One turn sends every row of this set to another row. A few are shown first. Where does it send the rows asked after them?
delu: -0.80, -0.34, +0.14, -0.52, -1.50, +1.32, +0.30, -1.05, +0.62, -0.31, +1.09, +0.27, +1.85, +0.78, -0.76, -0.60, -0.21, -1.06, +1.05, -1.08, -0.69, -0.08, +0.53, +1.25, +1.06
miz: -1.03, -0.31, +2.37, -0.02, -0.93, +1.51, +0.48, -2.68, +1.08, -0.05, +0.25, +0.13, +2.68, +0.15, -1.29, -0.47, -0.30, +0.67, +0.33, -0.09, -0.98, +1.15, -0.38, -0.11, +1.98
pupu: -1.64, -0.58, +0.04, +0.39, -0.79, +2.02, +0.99, -2.59, +0.99, +0.15, -0.38, -1.06, +2.31, +0.27, -0.11, +0.04, +0.36, +0.30, +1.11, -0.31, -0.03, +1.73, -0.18, +0.03, +2.18
lifu: -1.40, +0.60, +1.73, -0.93, -1.77, +1.03, -0.61, -0.28, +1.54, -0.44, +0.21, +0.64, +3.73, -0.06, -0.28, +0.61, +1.00, +0.26, +0.61, -1.47, +0.08, +0.21, -0.12, +0.50, +1.52
dake: -1.57, -0.20, -0.44, +0.21, -1.62, +2.03, +0.19, -1.28, -0.32, -0.42, +0.64, -0.03, +2.87, -1.21, -0.16, +0.56, +1.83, +0.08, +0.38, -1.61, -0.99, +0.32, -0.23, -0.03, +0.62
Bato: -1.53, -0.31, +2.01, +0.29, -0.38, +0.43, +0.42, +0.42, -0.34, -0.46, -0.13, -0.51, +2.28, -1.29, -0.56, +0.91, +0.57, +1.86, -0.42, -1.29, -0.17, +0.73, -0.28, -1.04, +0.09
debe: -0.45, +0.47, +1.84, -1.14, -0.43, +0.45, -0.30, +0.70, +0.89, -0.12, +0.00, -0.59, +1.30, +1.53, -0.10, -0.77, -0.20, +0.80, +0.72, -0.81, +0.74, +0.19, +0.72, -0.65, +0.13
Vog: -1.14, +0.50, +0.77, -1.74, -0.61, +1.28, -1.66, -1.59, +0.58, -0.21, +0.27, +0.73, +2.35, +1.02, -0.42, -1.55, -0.12, -0.24, +1.76, -1.35, -0.22, +0.52, -1.32, -0.55, +1.30
losup: -0.85, +0.68, +2.34, -0.82, -0.34, +1.37, +0.23, -2.29, +0.97, -0.20, +0.22, -1.25, +1.50, +0.57, -0.48, -0.11, +0.43, +1.85, +0.50, -0.66, +0.29, +0.81, -0.78, -2.41, +0.74
zukom: -1.38, -0.20, +1.69, -1.70, -0.15, +1.03, -0.08, +0.32, +1.10, -0.42, -0.36, -1.21, +1.68, +1.41, +0.11, -1.21, +0.28, +0.60, +0.92, -1.03, +1.13, +0.37, +0.15, -0.46, +0.60
nugi: -1.08, +0.75, +1.63, +0.05, -0.43, +0.41, -0.04, +0.68, -0.13, -0.42, -0.43, -0.49, +2.12, -0.97, -0.09, +0.28, +1.52, +1.93, +0.02, -1.59, +0.02, +0.52, -0.11, -1.59, -0.10
sevi: -1.50, +0.88, +1.15, -0.68, -0.32, +0.28, -1.15, +0.16, +0.76, -1.08, -1.22, +0.10, +1.49, +0.64, -0.26, -0.38, +0.31, +0.56, +1.37, -1.77, +0.94, +0.22, -1.83, -1.63, +1.71
zotal: -2.04, +0.88, +1.22, +0.27, -1.81, +1.00, +0.54, -3.15, +1.47, -0.10, -0.21, -0.27, +2.18, -0.51, -0.65, +0.04, +0.58, +0.61, +0.66, -1.77, -0.08, +1.05, -1.24, -0.73, +1.86
Gom: +0.08, +0.45, +0.26, -0.77, -1.09, +0.52, -0.74, -2.02, -0.68, -0.94, -0.68, +0.29, +0.90, +0.10, -0.18, -1.83, -0.38, -0.70, +0.67, -0.93, -0.57, +0.63, -1.33, -0.58, +0.28
figif: -1.99, +0.12, +2.07, -0.58, -1.55, +0.82, +0.20, -0.07, +1.34, -0.63, -0.44, +0.05, +3.34, +0.18, -0.51, +1.10, +1.07, -0.08, +0.40, -1.40, +0.85, +0.19, -0.82, +0.36, +1.53
zag: -0.16, +0.17, +1.88, +0.67, +0.07, +0.65, +1.84, -1.58, +0.43, +0.06, -0.51, -0.94, +1.31, +1.36, -0.99, +0.35, +0.25, +0.70, +1.01, +0.05, +0.50, +0.99, -0.40, -1.27, +1.28
ral: -0.46, +0.67, +0.37, -0.98, -0.49, +0.77, -1.32, -1.16, +0.73, -1.92, +0.03, -0.30, +1.18, +0.35, +0.31, -0.58, -0.87, -0.56, +1.68, -0.60, +0.70, +0.16, -1.47, -0.20, +1.00
Gal: +1.17, -0.01, -0.14, -0.72, -1.09, +0.85, +0.10, -2.01, -0.91, -0.53, -0.29, +0.33, +2.08, +0.12, -0.50, -0.04, +1.07, -0.18, +0.81, -1.02, -1.43, +0.64, -1.61, -1.48, +0.17
lutoz: -1.00, -0.59, +0.63, -0.93, -0.73, +0.77, +0.84, -1.23, +0.62, -0.38, +1.08, +0.12, +1.81, +0.40, -0.90, -1.68, -0.22, -0.47, +1.40, -1.83, -0.67, +0.01, +0.12, +1.01, +1.10
Zab: -0.55, +0.03, +0.27, +0.33, -1.15, +0.41, +1.63, -1.30, -0.84, +0.61, +0.49, -0.30, +1.08, +0.96, -0.36, -0.60, +0.61, +0.23, +0.87, -2.09, +0.21, +0.11, -0.13, -1.19, -0.70
vivi: +0.03, -0.25, +0.58, +0.75, -0.51, +0.53, -0.72, +0.33, +1.19, -0.94, -0.45, +0.08, +3.36, -0.33, -0.11, +1.65, -0.06, +1.18, +1.48, -0.60, -0.61, +1.13, -1.43, -1.02, +1.01
faf: -1.23, +0.42, +0.77, +0.40, +0.50, +0.41, +1.22, -1.66, +0.70, -0.57, -0.16, -1.67, +0.64, -0.79, -0.55, -0.14, +0.20, +1.72, +1.11, -1.25, -0.03, +1.29, -0.58, -1.40, +1.41
kem: -0.26, -1.17, -0.15, +0.70, -0.04, +1.28, -0.30, -0.26, -0.41, -0.10, -0.73, -0.30, +1.39, -0.13, +0.57, +1.73, +0.59, +1.50, +0.12, -0.46, -0.16, +1.05, -1.25, -1.11, +0.47
zapi: +0.28, -0.71, -0.11, +0.63, -1.07, +1.08, +0.07, -2.00, -0.61, +0.98, +0.21, +1.11, +2.14, +0.63, -0.17, +1.10, +0.37, -0.07, +0.57, -0.63, -0.87, +0.98, -1.33, +0.09, +0.16
koz: -0.51, +0.16, -0.08, +0.58, -0.70, +0.80, +1.03, -0.31, -1.01, +0.01, +0.13, -0.83, +0.35, +0.57, -0.30, -0.52, +0.79, +0.14, +0.57, -1.32, -0.05, +0.10, +0.29, -1.14, -0.71
Diz: -1.48, -0.91, -0.11, -0.19, -1.52, +2.15, +0.48, -1.73, -0.55, +0.16, +1.16, -0.34, +3.00, -0.69, +0.10, +0.93, +1.11, +0.77, +0.23, -1.46, -0.60, +0.58, -0.14, -0.63, +0.03
lat: +0.44, -0.67, +0.09, +0.43, -1.18, +1.02, -0.50, -0.69, -0.17, +0.16, -1.09, +0.24, +3.23, -0.18, -0.04, +0.46, +0.67, +1.18, +0.47, -0.69, -1.57, +1.74, -1.14, -1.66, +0.15
Sirag: -1.71, -0.65, +0.31, +0.44, -0.67, +0.98, -0.97, -0.03, +0.77, -1.21, -1.09, +0.40, +2.20, -1.04, -0.09, +1.00, +0.29, +0.84, +0.47, -1.38, -0.27, +0.67, -1.68, -0.15, +2.37
Fakom: +0.53, +0.20, +0.98, -0.65, +0.29, +0.24, -0.37, -1.48, -0.74, +0.60, +0.64, +0.76, +1.22, +1.00, -0.79, -1.06, -0.44, +0.36, +1.34, -0.86, -0.83, +0.74, -1.07, -0.85, -0.26
gonuk: -1.11, +0.44, +0.79, +0.66, -1.00, +0.47, -1.49, +0.12, +1.49, -1.08, -1.11, -0.04, +2.31, +0.35, +0.56, +0.21, -1.08, +0.31, +1.41, -0.60, +0.93, +1.03, -1.33, -0.37, +0.95

Zab -> lutoz
kem -> zapi
And these:
lat -> Gal
delu -> debe
pupu -> zag

